In the data rows, zero lies at 4.5, halfway between 4 and 5.
What is the hidden score of each row? Scores go from 0 to 20, and 10 is about the middle. The score is a weighted sum of the row's numbers plus the product of two more (or one squared), each taken from its middle value.
3/3/5/6/5/6/3/4/6/6/5/4/4/5/3/5 -> 9
4/3/4/5/4/4/6/4/6/3/2/3/4/3/5/5 -> 11
3/8/1/6/7/3/6/7/4/7/7/4/4/9/8/7 -> 7
4/2/4/4/4/3/7/3/4/4/5/3/6/2/5/4 -> 19
6/5/4/4/4/5/5/2/2/3/3/7/6/4/6/6 -> 14
2/1/3/4/5/3/5/5/6/5/2/2/4/4/4/5 -> 11
4/6/5/4/6/4/5/6/3/6/4/5/5/6/5/5 -> 8
4/7/5/4/5/5/2/7/3/6/5/4/5/7/5/4 -> 7
6/4/3/3/5/4/4/4/4/3/4/6/6/3/7/6 -> 11
5/4/6/6/5/7/4/4/5/4/7/5/1/6/2/5 -> 8
5/6/6/5/4/4/1/7/3/8/5/5/6/5/5/1 -> 19
3/8/2/2/6/2/2/9/2/8/5/4/4/8/6/5 -> 7
5/2/4/4/4/3/7/2/4/4/2/2/3/2/5/4 -> 14
7/3/4/0/1/1/9/3/3/0/2/8/7/2/6/4 -> 14
3/2/5/5/3/4/7/4/6/4/3/3/3/3/5/6 -> 10
7/4/4/0/1/2/8/2/3/1/3/9/7/1/7/4 -> 10
3/4/4/5/6/6/4/5/8/3/6/4/3/4/3/4 -> 11
6/5/7/6/5/6/4/5/4/6/5/4/5/5/4/3 -> 9
4/2/3/4/4/5/5/4/6/5/3/2/2/3/5/5 -> 16
4/5/6/5/4/5/3/5/4/6/5/4/5/5/4/4 -> 8
2/3/5/4/5/5/6/6/6/4/4/3/3/4/4/4 -> 9
2/3/4/6/4/6/5/4/6/5/7/4/3/4/4/6 -> 9
4/8/2/4/6/1/4/7/3/7/4/5/5/9/7/6 -> 6
4/4/4/5/5/5/4/5/6/5/6/4/3/4/4/4 -> 12
6/5/5/5/4/6/5/5/7/4/5/4/4/5/2/4 -> 6
6/4/5/4/5/5/6/3/6/4/4/4/3/4/3/4 -> 8
5/2/4/3/4/3/7/4/3/5/3/3/5/2/6/3 -> 13
4/4/4/4/5/5/5/3/4/5/5/4/5/5/5/5 -> 14
3/4/4/6/4/6/7/5/5/5/4/3/4/4/3/4 -> 13
6/5/6/6/4/5/4/4/4/5/5/4/4/5/2/4 -> 9
3/7/4/5/6/3/3/6/3/6/4/4/5/7/5/4 -> 9
3/2/5/6/6/6/6/4/7/5/5/4/3/4/3/4 -> 10
5/4/4/4/6/5/5/5/4/6/5/6/5/4/4/4 -> 9
4/4/5/7/5/6/5/4/4/5/5/3/2/5/3/3 -> 13
5/6/4/2/3/3/5/2/3/1/2/9/7/3/8/8 -> 8
5/2/3/1/3/2/8/2/3/3/2/5/4/3/7/5 -> 14
5/7/2/7/3/4/3/4/2/2/3/9/7/5/9/8 -> 10
5/2/3/2/3/3/8/4/5/5/3/3/4/2/7/4 -> 13
5/6/1/4/3/4/4/5/2/1/3/9/9/5/8/8 -> 11
6/2/4/4/4/3/7/3/5/4/4/3/4/2/5/6 -> 10
4/3/4/5/5/7/5/5/6/3/4/4/2/5/3/4 -> 9
3/6/5/3/7/2/3/7/3/7/5/4/5/7/5/5 -> 8
5/5/6/6/3/6/4/4/5/4/5/3/5/6/3/5 -> 10
3/7/2/6/6/3/4/7/3/5/6/5/4/8/8/8 -> 7
4/6/3/5/5/4/3/7/4/6/4/4/5/7/6/6 -> 8
5/6/3/5/4/5/3/4/3/3/4/4/4/6/5/3 -> 11
1/1/3/6/7/5/6/4/9/5/4/2/4/2/4/6 -> 13
6/3/4/0/3/2/6/4/4/3/2/6/4/1/6/5 -> 15
7/4/7/5/3/7/4/4/4/4/6/3/5/6/2/3 -> 14
8/5/8/6/4/7/3/4/2/6/6/3/3/5/3/2 -> 10
5/4/4/3/3/2/7/2/3/2/4/7/4/3/6/5 -> 13
5/6/5/4/4/4/5/4/4/5/4/4/4/4/5/3 -> 10
6/3/3/3/3/2/6/3/3/1/2/6/6/2/6/6 -> 12
6/4/5/4/4/4/5/4/2/2/5/6/5/4/6/4 -> 13
5/6/5/4/5/5/4/6/3/7/4/4/6/6/4/3 -> 9
3/8/3/2/5/0/0/8/4/7/5/3/4/8/5/4 -> 9
6/5/6/5/4/7/3/4/3/5/7/4/5/5/3/1 -> 12
8/3/5/0/2/1/8/2/2/1/2/9/6/1/6/4 -> 11
6/5/7/6/5/7/4/4/5/5/6/4/6/6/2/2 -> 10
7/4/4/0/2/1/8/2/3/3/3/8/5/2/7/4 -> 10
4/4/5/5/4/6/3/4/7/4/5/4/2/5/3/5 -> 11
3/3/3/5/5/5/5/4/7/5/3/2/2/4/4/4 -> 14
2/3/5/6/5/6/5/5/8/3/4/4/3/4/2/4 -> 9
3/4/4/6/5/6/5/4/5/5/5/5/4/4/3/4 -> 11
5/5/4/3/7/5/4/4/3/4/4/4/4/3/5/5 -> 10
4/5/6/7/5/7/4/4/6/4/7/2/4/5/3/3 -> 9
1/1/5/7/4/3/7/3/8/5/5/3/2/3/4/6 -> 10
5/4/5/5/3/5/3/4/6/4/4/5/5/5/3/3 -> 9
6/5/6/5/4/5/4/6/4/4/5/5/4/4/3/3 -> 9
3/4/4/5/5/6/4/4/6/4/5/4/3/4/3/5 -> 9
7/6/8/5/5/6/3/5/5/5/5/4/4/6/2/2 -> 7
3/4/5/4/6/4/5/3/4/6/5/4/3/3/5/5 -> 11
7/5/3/0/3/3/7/3/3/2/3/8/6/3/6/6 -> 9
6/5/3/1/3/2/5/3/3/2/1/8/6/3/6/6 -> 9
3/7/1/5/5/6/4/6/4/4/4/6/6/6/7/6 -> 8
0/2/3/6/5/5/5/4/7/6/4/4/2/3/3/4 -> 13
6/5/3/2/4/2/7/3/4/0/2/9/9/2/5/7 -> 13
5/5/7/5/4/5/2/6/2/7/6/4/6/5/3/3 -> 10
3/2/4/5/6/7/5/4/8/5/6/3/1/3/3/5 -> 14
6/5/8/5/5/7/3/5/2/6/5/4/2/4/3/2 -> 11
6/7/6/6/6/4/0/7/2/9/4/4/6/5/4/2 -> 18
3/3/3/6/4/4/7/3/7/5/4/4/1/2/4/4 -> 16
1/1/4/6/5/4/6/5/9/4/4/1/1/3/3/4 -> 15
3/1/4/4/3/2/7/5/5/6/2/3/4/2/5/4 -> 13
4/4/5/5/5/7/5/3/8/4/6/4/2/5/2/4 -> 7
4/7/0/6/4/4/2/5/3/2/4/9/8/5/8/8 -> 9
3/7/3/4/5/4/4/4/3/5/5/5/6/6/7/5 -> 11
0/0/4/6/5/4/7/5/7/6/3/1/4/3/5/5 -> 12
6/6/3/6/5/4/5/5/3/4/5/8/5/6/6/6 -> 8
4/7/1/5/6/4/3/6/2/4/7/5/6/9/8/8 -> 16
4/6/4/5/3/6/6/6/4/3/5/5/6/4/5/6 -> 9
